One turn moves each row of this set onto another row. After a few examples, where does it send each row asked below?
bug: [ 13 -34 -31 -12 -25 -12  -9  11  -3  -3  11 -28 -22  11  16  30  12 -15
 -29  17  -6  28   5 -27   2  14  33 -17]
rede: [ -3  15 -11  -7 -11 -28   0   7 -16  30  -9  12  17 -16 -13  -6  24   9
  -3   9   4  -6  15  21 -23 -10  12  -1]
lut: [-12   2 -19  -4  -7   0  12  10   0  19  30  25 -38  -3  11  35  25  -6
   2  11 -18  35  36   9  11   8  27  -1]
zigom: [ 11  12 -10 -16  -4  -8 -21  32   2  16 -16  -1  17 -28  17  25  16   7
  -6   1  11 -18  12 -32 -10  22  20 -16]
dubes: [ -5 -15 -27 -14 -45   7  17   9  -1  -5 -14  -2 -13  14   1   8  23   2
  -2  11  -5  37  -1 -29 -24  18 -20  -7]
Vub: [ 21  -5 -44  13  -4 -13  16   6 -15  18 -18  -5  -5 -10 -21   7  45 -15
 -16   9  14  22  12 -14  59 -11  32  10]
Natif: [ 25 -23 -21  -5  -4   3  -3  36  -9  31  -6  12  -1  -6 -18  15  33  22
  -9 -24  15   6 -15 -35  38  -5  -1   2]
kosi: [ 31  -2 -22  -7  -4 -17 -15  26   0  24 -19  16  13 -29 -30   4  31  18
   2 -10  -1  -7  11  -9   4 -17   4  26]
Nalar: [ 31   7 -23 -17  -5  -9  14   8 -23 -19   5   9   0   0  13  50  24  -8
   1  37   1  43   8 -29  19   4  23 -10]
sasal: [ 26 -20  -4 -11 -28 -16  19  -4 -14 -10 -14 -17 -34 -27  -2  27  13  16
 -27   0 -14  21  -2 -25  21   5  49   3]
Mem: [ 15 -28  -5 -37   6  13   5  -9 -14   1 -20  13 -14  -7 -13 -12   9  13
 -13  22   8  18  10 -38  35   7  30  -6]
zad: [-23   4 -18 -10 -30 -15  14  10 -19  20  -2   5  15  14  10  16   3   0
 -16  12   7  21   9   2 -34  -1  -8  -1]
Mimab: [-15   3 -14 -32 -25   7  -5  32   7  28 -25  -5   2 -12   8   8   5   3
  -8   9 -11  -9  13 -27 -14 -17  37 -10]
mak: [  5  18 -24  -8   7   7  -5  33  24   9 -12  23   4 -16  14  22  41  -1
  10 -12  13  -8  -3  -8  14  27  -6  -1]
ronad: [ -4   2 -35 -10   2 -21  -8   3  -8 -13  23 -14  -7   4  23  29  23 -12
  -3  23   1  29  -6   8 -16  22  31  -7]
Kigum: [ 27   6 -18  18   9 -24  20  -6 -11 -14  -2   1  12   3 -18  48  36 -22
   6   9  13  16  13 -14  19 -23  18  11]
kupi: [ 12  -4  -5  18  -9 -10  16  15  10  27   6   9 -43   8  -3  19  32  -7
   0  -6 -13  30   7  -3  31 -31  42  13]
Kog: [-10  23 -47  11   7 -19  -1  -9  10   3  20   3  -6 -27   1  22  21   3
  -2   4 -10  31   7  13 -14   5  29  22]
Tis: [ -4 -14 -16   2 -13 -21  23 -22 -12 -11   2  -9 -16 -34 -20  41  18   2
 -21  -9  -6   1  31   3   1  17  27  11]
Foru: [-27 -26 -16  -7  -4 -16   2  -4   4   6   7  22 -22   3  18  17  -5 -15
  12 -18  23  16  28 -20 -12  16  12 -11]
vimer: [ -3  13 -15   6 -21  18  17 -16  -1  11 -38  -5  -5   6  -9  13  32  -7
 -39   7  14  -3  -9 -36   9  -6 -16  -4]
Nefi: [ -9   6 -33   5 -15  25  21   3  31  13 -15  17 -11 -17  -6  17  29   8
 -23 -26   2  -6 -12 -14  16  10 -14  -1]
fovi: [ -4   1 -15   1   0 -45  16 -28   8  -5 -18  14  -8 -10  -2   9  -1 -14
  11 -21  20   2   1   0 -10  15  12  -5]
Fofif: [ 24 -35 -44  -5 -30   1   7  16   8  12  -6 -13 -26   4 -11   8  33 -20
 -14  14 -12  29  14 -28  39 -12  38 -12]
fusit: [  6  15 -43  26   5 -23   5 -11 -11  19  -5  -3   0 -35 -18  22  24   4
 -28  -8   8  22  17  -7  24  -3  23  36]
Buku: [ 27  17 -16   1  11 -35  12 -19  22  12 -24  27   0   3 -15   5  -3 -10
   3  -4   2  19  -6  -9  11 -16   3  20]
giso: [ 21  -6  -2 -15  13  -7   7  -6   4  35 -19  24 -19   4 -12  -8  -4  10
 -27   3  -1  21  -3 -18  42 -13  19  20]
Dip: [ 10 -22 -18  -7 -26  14  12  17  -9  12  -8   2 -26   7 -10  -4  45  15
   1  -3   9  22 -20 -36  19  22  -4 -30]
fir: [-15  12 -13 -22 -23  15   8  15  -5  18 -43  -3  -6  21   5   1  32 -19
  -8  28   1   2   2 -22   2 -26  11   2]
sumu: [ -1 -33 -23 -29   2  13  -4   3  -2 -10  -2  23 -10   4   5   9   8  -9
  16  17  15  31  33 -48   4   7  15 -13]

dubes moves to Dip
ronad moves to bug
fovi moves to Foru
And these:
mak moves to zigom
lut moves to Nalar

One turn moves each row of this set onto another row. After a few examples, where does it send each row asked below?
pabab: [ 37  -3  -6 -15  11  -2  15 -34   9  16   9  25   6 -27 -12   8 -17 -14
  19  -1 -18 -11  22 -16 -35 -34  -4   8  -4 -36 -24  -2 -25  -3  -7   1
  24]
fetuf: [ 39  25 -40 -24 -10  -6  27  -7  18  36  22   7  -8   3 -22   7 -10  -6
  14  -7 -41 -21  20  -8 -31  -6 -47  10 -22   0 -27 -15 -15  -3   4 -19
  14]
Pemo: [  6  21   6 -29  24  37 -18  -4  30  -7  -1  -2  -5 -24  25  29   8  21
 -17 -18  13 -12  25 -20  -1   1 -44  22 -34 -16  12 -23  40  21  12  14
  12]
Poni: [ -1  38   0 -40  28  35  -7  -1  27   8 -19 -20  -3 -15  36  18   2   8
 -12  -8   1 -15  22 -13   3   9 -28  29 -29  -4  18 -13 -16  20  19  22
   9]
zile: [ 27 -11 -10 -18   3  -4  -1 -40   6  13  24  24   7 -21  -9  18   0  -1
  26   8  -7 -18  37  -8 -26 -29 -39  23  12 -50 -34 -13 -16  20 -11  -6
  12]
bolo: [  5  23  15 -14  19  29 -16 -17  39  -2 -15  -2   1 -13  30  24   0   7
 -12 -23  19 -18  23 -22 -11   1 -33  24 -20 -28  23  -2  21  19  17  10
  12]
naro: [ 29   5 -20 -21 -10  -7   5 -43   1  10  11  25   8 -23   2  21   5  -2
  20   5  -1 -21  44  -1 -16 -21 -33  12   9 -48 -41  -6 -12  26 -18  -3
  14]
Farip: [ 35  16 -18 -32   8  -7  -2  -6  28  -2  49  19  10 -24 -10  17   4  -5
  16  -5  27   6  28 -28 -16 -19 -44 -19 -13 -18  16 -19 -24   2   0  18
 -12]
muku: [ 35  24 -24 -43   2  -2   9  -5  24  -3  41  18   8 -25  -1  19   8   1
  24  -3  24  -1  27 -21  -5 -10 -44 -17  -4 -15   3 -25 -43  10  -6  27
 -15]
gole: [ 31  30 -29 -17  -9  -2  22  -8  31  -8  -6  31  15   6 -16  36 -10 -16
  -2  22   2 -14  33 -14 -43  -2 -13  32  -3 -21 -24 -31  31 -19  -7   0
   7]
sug: [ 34  28 -35 -31  -8   7  27  -7  27  -8  -3  34  16   8 -10  41  -8 -11
  11  31 -11 -14  29  -6 -33   6 -10  36   3 -18 -34 -40  15 -10  -6   4
   1]
Subub: [ 26  39 -15 -33  17  20  -5   9  27  25  -1  -3 -18 -11  21  10 -16  31
 -21 -11 -20 -12  33 -12  -2 -10 -73  21 -41   5   8 -29   9   9  15  -5
  22]
Tovav: [ 29 -12  -3 -18  14   0   5 -35   7  16  21  27   4 -24 -14  13 -12  -7
  25   6 -16 -13  25 -16 -36 -37 -24  23   6 -43 -29 -10 -20   4  -5  -1
  19]
Nar: [ 35  20 -52 -24 -14  -6  25 -30   8  33  33  18  -3  -4 -24  19   0  -1
  16   2 -27 -13  28   2 -20   5 -50   5 -23 -18 -33 -15  23  -6  -1 -19
   3]
Nirag: [ -4  30   0 -49  41  49   0 -10  22  10 -13 -13  -1 -23  26  23   0   4
   2   0  -9  -8   8  -6   5  13 -19  35 -29  -7  13 -18 -10   1  20  30
  -2]
zuzoz: [ 35  13 -25 -21 -12  -8  18 -42   1  10  -3  25   8 -29   7  18  -3  -6
  13  -2  -1 -19  42  -3 -15 -18 -17   2  -3 -41 -40   2 -19  18 -17  -1
  22]
rufa: [  2  45 -32 -54  24  30   7 -10  11  32  -6 -13 -10 -22  11  11 -14  17
  -3  14 -28  -4  20   5   9   9 -61  37 -34  -5   5 -30  -8 -18  13   7
   0]
bot: [  0  19  -2 -46  45  55  -2 -19  20   2  -2   3  -1 -30  18  28   2  12
   5   1  -8  -5   6  -9   7  10 -22  32 -32 -16  11 -33  22  -5  15  31
  -5]
lisak: [ 37  18 -22 -36   6  -8   1  -3  30  -1  47  19   8 -19   0  20   5   1
  19  -6  27  -1  30 -25 -13 -17 -47 -17  -7 -19  14 -20 -36  12   0  18
 -13]
Mol: [ 22  26 -31 -41  29  33   4 -19  16  22  13  13  -8 -29   8  25 -15  30
 -13   2 -17   5  21   0   5   0 -57  15 -50 -10   6 -33  49 -16   7  -3
   8]
nif: [ 29  30 -30  -5  -2 -12  13  -3  35  -1   0  21  19  15 -11  32 -13 -16
 -11  23   5 -13  35 -20 -51 -10 -14  31  -4 -21 -11 -20  25  -9   4 -10
  11]
dova: [ 48  25 -46 -18 -15  -9  25  -9  19  32  25  14  -9   3 -16  11  -9  -1
   7 -14 -32 -20  28 -12 -29  -8 -45   0 -29  -2 -27 -12   2   3   2 -22
  20]
kena: [ 34  25 -22 -42   2   3  11 -13  23  -7  33  23   9 -35 -15  18   7 -11
  21  -7  31   4  21 -20  -9 -10 -35 -21 -11 -17   6 -24 -25 -17 -12  30
 -17]
Tezo: [ 34  25 -36 -21  10  -9  19  -1  33   8   8  16  16  26   9  40  -9  -8
   6  38 -13 -15  33 -11 -40   4 -13  43   4 -16 -17 -24 -16  14  12  -8
   3]
fetu: [ 34  22 -21 -32   6   0   3 -11  25  -2  41  26  10 -31 -17  18   5  -5
  16  -9  33   7  22 -27 -15 -18 -38 -24 -14 -21  15 -20 -16 -14  -6  23
 -13]
bamas: [ 32  21 -41 -31  -7  -2  22 -16  13  42  26   8  -6   0 -29   7  -8  -8
  22   5 -44 -18  19  -5 -24  -4 -53  16 -16  -7 -30 -20 -15  -9   6 -16
   5]
kase: [  7  34 -37 -49  29  36   9 -23   8  30   5   3  -7 -27   8  21 -14  19
  -4  14 -22   5  17   8  13   9 -54  30 -41  -9   5 -33  26 -25  11   9
  -3]
pureg: [ 34  28 -26 -48  -3   1  12  -8  23  -6  33  25  10 -32  -7  15   7  -6
  24  -3  24   3  24 -17  -5  -9 -39 -21  -7 -15   1 -26 -37  -6 -11  32
 -16]
Vomi: [ 31  27 -34  -6   6 -16  12  -2  35   8   7  13  19  26   0  34 -12 -12
  -7  27  -3 -11  39 -23 -50  -7 -16  37   0 -16  -5 -15  -1   7  14 -13
  10]
Sete: [  4  33   4 -30  21  29 -17   3  32   2 -13 -15  -5 -14  34  19   4  16
 -23 -19   8 -16  31 -19   0   3 -40  25 -33 -10  14 -14  12  29  15  12
  14]
Mego: [  6  14   8 -47  33  56   3 -22  28  -6 -14   8   2 -22  28  34   0  10
  22  -1  -6 -14   6  -3   5  15 -20  34 -10 -24   6 -26   1   8  14  32
  -6]
rel: [ 26  18 -49 -31  -9  -1  25 -25   6  39  31  14  -3  -3 -29  17  -3  -7
  24   8 -34 -18  20   3 -20   3 -55  15 -17 -14 -35 -21   2 -13   3 -15
  -1]
Pono: [ 11  47 -21 -44  18  20  -1   5  22  31 -10 -15 -13 -14  19   2 -16  20
 -13   1 -28 -11  27  -6   4  -2 -71  33 -33   5   8 -27 -14   2  16   3
  10]
dak: [  6  21   7 -41  38  42   0 -18  31   4 -14  -4   1 -11  40  29  -4   9
  11  -4  -7 -16  10 -10   1  11 -18  37 -12 -20  18  -9 -21  22  20  26
  -2]
nido: [  4  16  10 -37  24  54  -2 -25  30 -12 -15  14   1 -30  18  34   4  11
  12 -10   4 -16  11  -6   2  11 -28  27 -13 -32   3 -28  34  -4   4  29
  -3]
Ramez: [  2  21  13 -22  17  40 -13 -21  34 -12 -17   8   1 -23  21  30   4  10
  -7 -22  21 -17  19 -18  -9   5 -30  24 -20 -31  11 -16  43   5  10  17
   6]
vam: [  5  15   6 -38  34  53 -13 -16  23  -4   5   7  -4 -29  16  35   8  19
  -3  -7   3  -5  17 -13   2   5 -35  27 -32 -21   9 -33  45   5   9  21
   2]
Suta: [ 41  10 -18 -17  -2  -2  22 -38   6  11  -3  27   5 -28   2  12 -10 -13
  11  -6  -9 -12  30  -7 -27 -28  -3  -2  -8 -34 -29   6 -25   4 -13   2
  27]
laso: [ 31  31 -21 -32  19  24  -3  -1  26  20   8   8 -15 -17  15  20 -16  34
 -22  -9 -18  -2  29 -10   0 -10 -67  13 -49  -3   7 -32  41   2  11  -8
  19]
zeso: [ 44  22 -53 -19 -18  -8  24 -19  14  30  29  19  -6   0 -19  19  -4   1
   7  -8 -27 -17  30  -1 -22  -3 -46  -3 -26 -12 -30 -12  20   0  -2 -22
  14]
Vil: [  7  24  11 -24  30  29  -9 -13  37   5 -14 -11   0  -6  42  25  -2   9
  -3 -13   8 -17  19 -18  -7   5 -26  30 -16 -22  27   1 -11  30  23  16
   6]
Lef: [ 36  26 -39 -34   4   5  27  -5  29   1   2  27  16  16   1  43  -7  -7
  15  39 -17 -16  29  -5 -33   8  -9  42   5 -16 -28 -36  -8   5   0   2
  -3]

Subub moves to laso
pabab moves to Suta
gole moves to sug
And these:
Ramez moves to nido
fetu moves to kena
dova moves to zeso
Pemo moves to vam

One turn moves each row of this set onto another row. After a few examples, where does it send each row asked below?
X: [ 14  25  13  -9 -19   0 -16  -6  21 -39  14  12  11   5 -12 -13  -2 -10
  16  21  31 -24  15  -7  -5 -17]
F: [  4   8  18  -3 -23 -17 -34   5  23 -26  27  32  32  11   8  15 -13   8
  14  42   9 -10  -5 -26   0   7]
K: [  4 -29  11   7  10 -32  29   3   4  11  19  19   8  32  35   2 -16  11
  -2  22 -21  11   7 -18  16   9]
C: [ -5  -3  15  12   4   9  30 -14  -4  18  29 -22   9   6   6  -5 -15  24
  -2  19   9 -27  12  29 -31  16]
Q: [ 13   2  -2   0  -6 -10   9  -1  18   1  20  48  35  31  36  19 -20   3
  -5  16   5   7  -8 -24 -12   5]
H: [-12  -2  22   3  -1  -6   3 -16   3   1  28 -30  10  -8   2  -8 -22  28
   1  35   8 -27  22  34 -18  15]
P: [ -4   5  13 -37  -4  -4 -16 -21  -5 -32   2 -19  -7   1  -4 -20  -2  -7
  12  19  14   8  31 -10   3   4]
J: [-15 -14  13   4  -4  -9  -8 -12  -4   0  34 -21  21  -4  16  -9 -25  33
  -2  43  -7 -15   0  22 -17  30]
B: [ -6 -22  40  11  -9 -32 -12  15   9  -5  31   7   6  16   1   8  -2  16
  19  47 -16 -13   5 -26  21  12]
N: [ 21 -17   4  12  23   4  14 -19   6  -4 -32  12  25   2   8  29  -4 -15
  -5  15  27 -18  26  -6  -9  -6]
T: [ -9 -13   7  11   1   5  19 -12 -10  17  33 -14  21  10  23  -4 -20  30
  -5  27  -9 -14  -8  18 -30  29]
V: [ 16 -28   6  24  13  10   5  -6  -2   7 -18  22  38  10  12  41   4  -6
   1  26  10 -17  -7 -28 -18  12]
D: [  6   3  15 -24  14  -4  33 -19   7  11  -1   1  -5  23  10  14  -6  -7
   1  -4  16  11  45  -8 -10  -1]
A: [ 14 -12   0   2   9  -5  42  -7  -9  -8   8  -3 -10  26  15 -37  -2  -9
   0   2   0  -3  12  -5   8 -11]
Z: [  5  -5  29   6 -10  -6   3   6  -3 -25  19 -16 -13   9 -20 -31  14  -3
  25  27   2 -27  11 -11  12  -8]
W: [ 23  19  -7  -5  -4   7  29 -13  14 -13   6  28  15  27  17  -9 -10 -13
  -2  -5  27  -8  12  -6 -15 -19]
M: [  0 -11  23  -8   0   3  16   1  -1  26  19  18  12  37  16  34   5   8
  11  12  -7  11   4 -40 -21  26]
U: [ 13 -17   1   2  12   2 -19 -21  -2 -34 -31  -1  27 -14   0   7  -4 -15
   2  33  25 -19  16  -7   1  -3]
S: [-12  -8  20 -20 -19   3 -31  -2 -13 -18  23  -2  14  11   1   3  10   8
  21  35  -9   8 -10 -42  -8  30]
R: [  8 -26   3  12   2   8 -29  -9 -10 -27 -19  10  40  -6   7  19   4  -5
   8  42   7 -15 -15 -27  -7  15]

U moves to R
B moves to K
And these:
M moves to D
F moves to Q
H moves to J

